Here is a table of points, one per row:
[-42 -51 -63  -3  36  23 -21 -10  38  42 -11 -57  31 -83  36  37  30 -17  62  16 -43  30  38  22  42 -17 -83  17  61
  32  22 -73 -57  62 -25 -60  37]
[ 17 -29 -42  34  52 -88 -56 -23  13  34 -18 -36  -4 -22  50  32  13 -10  23 -84 -12  26  10  51  26  21   0  18  -8
 -11  16 -53 -73   7  32  55   1]
[ -26   47  -28   22  -39    6   59  -28   34  -33  -12   16 -105   53  -27   48   26   -3   76  -35  -46  -10   33
  -26   55   20  -36   19  -68   41   39  -10   63   59   22  -51  -17]
[  5  12  76 -20  -5  16  21  17  89   0  -4 -74  31 -55   3  12  27 -47  23 -15 -14  42  -1  -3  50  55  81  18 -26
  33 -35 -40  16  47  33  33  19]
[-41 -14 -16  78 -41  -9 -76 -17 -16  97 -47 -23  35 -18 -15  65 -21  51  37 -27 -31  48  11 -22  21 -12  38  -7 -55
  33   2  61  33 -36 -86 -48   5]
[  -2  -10  -13   34  -14   24  -84  -24 -101  -28    6  -28   37  -40  -37   49   39   31  -11  -29  -31   -3   22
    2  -32   42   33   40  -48   64   21   35   23  -16  -16  -10    7]
[ 52  52  65  12   0  34 -70 -21  55  29  23 -11  15 -40   5   2  19  23   1 -25 -49  44  14  93   9  36  43  49 -62
  50  44  55  20  -9  15 -23   9]
[ -6 -34  36  46  39 -40  27  17 -15 -51 -36   7  35 -71  30  17  33 -46  44 -42 -25  24  -9 -58   4  28  50 -25 -47
 -22  20  35  19  20 -15  50 -27]
[-40  70 -37  19  16 -38  29 -18  43 -22 -66  -2 -14  14  48   1 -72 -25 -10 -29 -35   3 -12  25  75  12  26 -85  68
 105  14  26 -25 -55  -1  52  40]
[-32 -35  24  15   0  36 -40 -50 -75 -50  17 -72  16 -61   5 -63 -17 -18  33 -35 -42 -53  38  31  50 -50  74 -66  84
 -47  23  22  11 -72  65 -55  22]
[ 10  28 -17   9 -38  27  33 -28  42 -72  59 102  30 -52  48  32 -48 -21  25   7 -59 -11  27  38  41  17  -6  -6  32
  44  40  15  68 -35  14  -3  49]
[ -9  57 -20 -45  50 -31  48 -33 -38 -77 -74  42  59 -75 -14  40  20  -4  39   0  63  56 -87 -20  -9  38  37 -28  19
  29 -52  31  25  13  38 -56 -21]
[-14 -44  32 -51 -24 -19  -2 -19  -6   2  49  30  41  85  18  53  33 -55  -7 -31 -11  53 -57  54  31 -24  18  37  51
   8  51 -30  45  -1  44 -45  -1]
[ 33  -4  -7  30 -41 -80  49  79  29  24  -9  -2  37  15  -5 -93  83  63  61 -44  86  25  87 -50 -20  27   7  13  65
  30  64  33  38 -45  65 -10  61]
[ 51 -52 -24  50  70  50  54  34  74  23   1  27  44  55 -81 -29   6  34 -39  44 -27 -50  25  48  34  74  70   1  17
  -8  21   4 -59 -26  23 -37 -28]
[-48 -26 -18 -25 -44  -3 -48  25  64  52  -7  82  59  -9  -2 -25  25 -11  16   6 -51  15 -13 -91 -59  73  40 -45  37
  48  -3  32 -81 -11  11 -18  27]
[-56  11  78  41  77 -32  43 -21   7  15  90  32  61  50 -45 -10  -3   1 -49 -33  11  18 -24 -15  17  13   5  -5 -29
   9  22   0  -6  58  62 -58  79]
[ -4 -55 -52  -9 -58 -62 -53  71  -8  26 -21  21  48  45 -18 -20   4 -37   8  14   4 -15 -51  33 -43  50  33 -26  27
  18  38 -76  85  29  57 -39  13]
[-58 -34 -31  40 -46  68  43 -49 -10  21 -11  94  58  29 -38 -14 -35 -17  25 -79  41 -36 -15  51  -1  -1  -2 -28 -15
  28  78 -24 -57  34 -27  22 -42]
[ 24  21 -73  48  80 -71   3   3 -25 -65  30 -18  23  31 -47  -2  -3  -8 -58 -23 -60 -49  15  31 -56 -12  13 -30  38
  -6  36  48  53  43 -61 -69  48]
[-42 -56 -20  43  60  74  -5 -32  18  30 -13  16 -38 -60 -26  25  48  36 -33  56 -38 -29 -94 -18 -11  37  16  23  17
 -37  44 -57  39 -28   6  52 -24]
[ -26  -14  -70   12   96    6   20  -42 -107   54   25    1  -55  -12   31  -18   -7   66   64   34   54  -24   13
  -49   26   33   45   23  -51   29   45  -29    4  -16   36   54    2]
[-39 -67   5  18  29 -52  48  82 -26  -6 -30  43 -16 -28  31  10 -27  19 -35  72 -65 -30  24 -43  28   2 -21  67 -40
  47 -55  36  61 -18  19  43  -3]
[ 27 -22  10 -21  48 -36 -30   5 -17   4 -77  74 -47  -6  34  37  59  24 -55 -47  54 -80  36  82  69 -10  12  55  11
 -32 -70  63 -18 -62  18 -48  37]
[-18 -18  40  14 -31  60 -17  42 -38 -28  25  34 -25 -22  27  20  48 -34 -20  23  14 -50  16 -35  56 -66  48  85  14
  32  -2  -7 -63  -1   9   7  39]
[ 17 -59  41  50 -34 -41  18  29 -35  -4  -2  18 -47 -12   5  37 -66 -24  16  61  24  76  27  27  18  23  -5 -32 -16
 -29 -25 -38 -63 -23  80 -58 -31]
[ 42  56  37  97 -58 -14  69  20 -56  10 -27  19  -2 -14  28  43  45   8 -36  30  -3  17   5  -9   0 -45 -11 -52   1
 -38 -14  -2 -16  26  63 -12   1]
[ 56  13  28  -6 -23  17  57  29 -61  44 -54  37   1   1   7  71  -5  30  13  32   3  38  21 -18 -14 -20   6 -10  37
 -50 -18 -35 -26  42 -41  -6 -13]
[ 27 -47 -13 -48 -17 -51  10  -1 -29  20 -16  23 -57   0  38 -54 -62  46 -51  -8 -55  -7  -2   3  14 -30  64 -26  22
  28 -51 -60  15  51   1 -13  10]
[ 53  20   6 -46   7  -8  33  23  -3  -8  54   2  -6 -67 -81  -8   1  22   0  58   3 -21  98 -14 -44 -24 -17  63  46
  65  17 -33  -6   7 -50 -24 -39]
[ 18 -17  20  -6 -27 -28  23  39 -13  22  33  13   1 -16  19  96 -38  87 -31  17  21   1  67  36  -6 -31  37 -19  26
  -7  19 -16 -23  34 -43  47 -21]
[-44  17 -12 -50 -25 -56  -3  13 -23  36  13  15 -14 -22  16 -15 -29 -67 -21  15  33 -32  -3 -10 -49 -24  16  31  18
  11   6 -30  -4 -43 -24 -42 -40]
[  39    8   33   59  -42   11   32   25  -49   31    9   20  -25   -7   19   10   -7 -102   -2    4   19  -38  -46
   42  -11  -41   23   26    7   44   -9  -25   55   41  -10   49  -10]
[ -3  60  44 -55 -19   4 -10  19 -44  28   4  33 -43  10  52 -19 -31  -5 -38 -34  15  34 -39  15 -45  12  55  54  44
 -59  31 -32 -27 -19 -52 -38  -1]
[-124   26   56  -17    1  -13   34  -10  -11   29  -17   17  -47    6  -29  -68    4   13  -10   16   18  -11   -3
   18  -37  -34   24   -8   59   58  -36   -5    9  -39  -41   14  -29]
[ 52  37  18  26 -22 -20  34  25  -1  18  22  10 -59 -26 -59 -29 -26   9 -13  20 -47  26  17  18   0 -30   4 -38   2
  27  17  12 -32 -60 -45 -24 -43]
[  5  47  52  -4  31  22 -10   2 -27  14  34  14  -9   4  28 -37  -7  28 -20  19  14  12  37  27 -70  18  31 -30  48
  35 -26 -31 -30 -21  17  -2 -34]
[ 36  -1  -5 -77   6  19  63  23 -31  19  16  14 -40 -54 -70 -70  44  19  35 -98 -18  22 -38  53  36 -36  45 -41 -46
   3 -26  -9   4  56  14   3 -61]
[  6  42 -21 -19 -14   5 -10  43 -17  64  35   7 -15 -29  41 -67  17 -34  50  43   1  14   7  27 -32 -22  52  -2 -54
 -23 -21  -7  12  37 -39 -44 -20]
[ 56  29  22 -38   1  -6  14  29 -33  32  53   8 -16 -33  -7  88  54   5 -21  18  51   8 -71  12 -40   0 -27 -41  15
  36   2  31 -27  -8 -36 -27  36]
[-29 -27 -28  12 -10  41 -24 -23  -4 -68 -41 -32  31  94  39  42  54  -4  25  21 -33  24  72  -5  13  24  -9  30  94
 -21 -14  -5  -5  67  15  13 -79]
[-55  10   1  -3   0  21 -13   2  11  26 -63 -50  10 101 -67  -6  -6 -66 -17  49 -59  38  -6 -50  45 -48  15  27  18
 -25  13  48  31 -19   4 -24   3]
[111 -70  -3  11 -39  10  10 -12   4 -18 -34 -35  -3  49  46  -7  25  16  38 -34   1  18 -47 -40   6  50 -23  41  54
  -7  11  38   8 -51 -31  65   7]
[ 50 -24 -25 -52   2  46 -31 -44 -16 -36 -44 -19  -3  21 -59 -39 -25  60  58  26  34  71 -44 -19  -9 -60 -33 -17  43
  -5  64  15  67 -26  28  26  13]
[  -5   -6  -26  -43   65  -23   30   -9   19  -12   10  -24   -2   25   26   24 -126  -29   53  -26  -20   39   33
   -5  -38   48   25   70   22  -67   -2    3    6   -5    1   53   37]
[ 46  60 -14 -39  60   6 -22  11  25   5 -39  -2  54  52 -78  69 -39 -20  36 -21  32  -9  20 -39  17  -7  15  58 -22
 -39   7 -31  13 -69  -7  21  23]
[ 68   5 -14 -22 -30  23 -31 -38  12 -46 -16  -6  13 -15  37 -47 -58  35 -80  33   0  54 -54   0  27  11 -30  45 -40
  16  78  12   7 -30  35  38  25]
[-33  -1  20   7 -14  68  92 -40 -15  -2  -7 -68  58  -7  -3  11 -68  -4 -17  -8   1 -35  -9  24 -72  52 -84  24 -22
   8  -3 -34 -41 -80  74 -23   6]
[  4   3 -24 -12 -50 -20 -22 -26  45 -20 -69 -56  69 -64  -2   2 -62  19  -3  61  27 -65 -11  55 -51  -3  17  -9 -41
 -58 -29  16  41  55  23 -11  36]
[ 23  25  -7  33  22   3   9  -3  16 -43 -56   3   3 -11  21 -94 -18 -81  18  17 -36  51 -10 -39  -3 -29 -22  74 -58
 -38  22  15 -72  10 -65 -22  31]
[ -13  -13  -24   20  -29   21   10  -26   18  -47   36  -27  -28   29   -7    4   30  -63  -30   18   68   27   65
  -35  -14  -23   67 -105  -52  -75   50   14   10  -37  -57   64   51]
[-51 -23 -34  61 -79   0  47 -67  38 -29  56 -25  46  28  52 -32  18  59   8  34  57  46  17  53 -20 -19  58  65 -14
   9 -85 -23  42  -2 -57  41  55]
[-44 -34   5 -42 -27 -82  81 -59  29  14 -37   5  29 -40  14 -30  70  13 -56 -46 -55 -25 -10   6 -59 -32 -69  43 -23
 -86  69  53 -14   4 -17  12 -21]
[ -15   98  -36  -14  -25   13    4  -48   37  -30   -6  -43   31   29   17   49   17   73  -45  -26  -13    5   15
  -52  -37  -50   71   49  -30  -22    8  -13  -23   10   68    0 -103]
[  -4    4  -61  -33   77  -32   14  -12   22    7   76  -46    0   44   46   46   59  -15   32  -15  -25   32  -32
    6  -60 -108  -50  -25  -45   57  -49  -15  -23  -60   34   13   43]
[ 37  50 -34  -9 -12  45  49 -15  41  15 -48 -63 -54  61  72  11  51   4  12   9 -34 -88 -29 -13 -62  48  38 -33 -29
  21 -26 -10 -15 -46 -12 -33  -5]
[ 18 -61  23 -16 -13  73  16  16 -22 -26 -41  -1  18  38 -11 -20   6  17 -74 -99 -74  53  49   3 -92  -1 -48 -38 -36
   4 -61 -74  29  15 -47  32  65]
[ -9 -73 -33 -32   9   0   1 -44  32 -64  30   4 -44  37  -4   9  20 -48  38  12  59 -19  37  33 -44   3  41 -22 -67
   6  10  -5 -36   7 -27 -42 -11]
[ 28 -79 127 -51  -1 -51 -37 -79  60 -51 -34 -47 -50  18  -6  27 -46  62  14  12  13 -57 -24 -74 -19 -15  17 -46 -26
  60  43 -26 -45  64 -46 -46  29]
[ 45 -23 -43 -17 -13 -11  23 -11  -5  -8 -81 -73  60  27  13 -54   9 -49 -40  74  61 -18  17  70   7 -29 -34 -23 -59
  78  21  21 -58   9 -18 -26 -31]
[-42  64  10  15  36  22 -34 -41  32  41 -41 -35 -76 -51   7  25  70 -24 -10  58  -4  39  37  39  -5  42 -46  -6  91
 -48  48  14   0  92   7  43  43]
[ -3 -14 -15  37  38  28 -51 -50  77  16 -45  41 -39 -39 -70  -6  47 -21 -68  -1  77  71  31   4  38  -5 -43   6 -12
  -6 -91 -68  36 -53  -1  12   1]
[ 27  15 -20 -18 -52  25 -23 -44   3  77   0  -1 -80 -18  32 -34  16  29  16   1 -41 -25   7 -34  33  24 -38  12 -44
 -76  -5 -45  45 -19  60 -62  76]
[-41 -50 -35 -74 -40 -41 -38 -31 -19 -25  72 -10 -32 -37  -7  27  18 -22 -78  39 -21  60  52 -49  32  61 -44 -35 -42
 -19 -30  47   6 -51  59  19 -83]
There is one direction along which these points spread out most. Take the direction at right angles to it along which they spread out most. Go by this last direction. Where along it does each point below lie, from 0 to 99? The average is 50, and the first point in the table lies past the average. One standard deviation of the points above along it is 16.
[-67  45  36  14  11  14 -53 115  24 -55 -59 -35 -16 -37  14  16 -20   7 -25 -64  66 -70  38 -41  11 -18 -53  -2 -49
   4  46 -90  64 -36  19  15 -25] 59
[-62  78  46 -56 -40 -70 -45  29 -67 -89   6   9  50  55 -69 -37  72  80  85  90 -74 -33 -52  76  75  57 -39 -21 -54
 -57 -36 -85 -65 -42 -63  73  61] 50
[-45  10   1  30  18 -30  15  64  34  30  44 -57  -9  22  56  -2 -28  45 -32   0  33  20 -39  52  55  61 -50 -60   1
 -46  64 -16  57 -37 -85 -18 -72] 49
[ 29  13  86 -50  47  12 -39  -3 -59  47  24  -6  55  49  61 -53   2 -55  24 -21   7 -28  82  -6  39  23 -63 -16 -23
  15 -14  50  37  30   8  59 -43] 53
[  59   23   25  -27  -31  -56   -2 -115   13   82   42  -25   43    3  -49   -6  -17  -46    4  -23   27  -80    9
  -27   57   40  -42  -10   48  -15  -60    1   61   13  -64   43  -52] 49
[ -10   13   -1   36   37   59   -9   29  -18  -39   29  -42   13   22   55  -54  -33   71  -20  -47   52   29  -41
  -35   61   34  -46   12   20    1  -72   34   15   45  -49 -104  -25] 49
[-18  37 -83 -39 -41  55 -20  31 -33 -31  25  30 -12 -14 -31   1 -33 -23   7 -34  47 -26  20 -38  15  95 -46 -35  22
 -27 -46  53 -40  45 -15 -15  42] 50
[ 25  43 -23  95  16 -56 -76 -45 -24 -24  36  21 -38  51 -16 -59 -22 -15 -53  19  23 -38 -38 -37 -28  35 -31  38  12
  18 -13 -27 -20  78  28  26 -22] 49
[ 33 -37  25  -1  70  72 -14  41  55  -4  47  33  35   4  49 -15  -7  -5  31  74 -25 -52 -45 -25 -20 -47 -27 -57  11
 -47 -26  45  67  15  -3   5 -39] 48
[-37 -33 -46 -32 -44  34  33  62  15  27  60 -87 -10 -14 -65  -1 -32  22 -45 -23  42 -36 -55 -40  67 -40   0  47  24
 -11  -5  54 -47  58   8  41  51] 49
[ 55  36 -30  54 -28 -24 -42  -5  49 -28  52  35  77 -27  39 -31  -3  22  16 -21 -15 -35 -20 -92  41 -72 -32 -35  31
 -39 -28 -79 -52  -6 -22 -21 -48] 47
[-18 -22  44  91 -33 -31 -36  35  19 -48  34 -54 -75  -8 -73 -11 -35   0  92 -45  -1  -9 -51  48 -71  -9 -42  39  42
 -26 -61  68 -27 -13  28  22 -57] 49
[ -3  47 -10   0  11   0 -49  30  21  62 -11  18  -1  22 -41 -16 -53  38 -14   8   7 -12   2  17 -42 -60 -23 -65 -18
 -12 -24  60 -20  52  82  75  29] 47
[-28 -11  25 -33 -18  25 -38   8  63   5   7 102  -4  44  47 -10 -38  51  72   8  46 -16  -2  30 -27 -49 -46  14 -25
 -38   1  74 -27  19   9  -8 -14] 44
[ 14  13 -64 -60 -34  11 -34  77  37 -50  28  -2 -32  18  11  -5  -7  -9 -52 -43  -5 -16 -49  34  24 -15   3  -8   8
  -9  -5  24 -26  17  -7  36 -44] 43
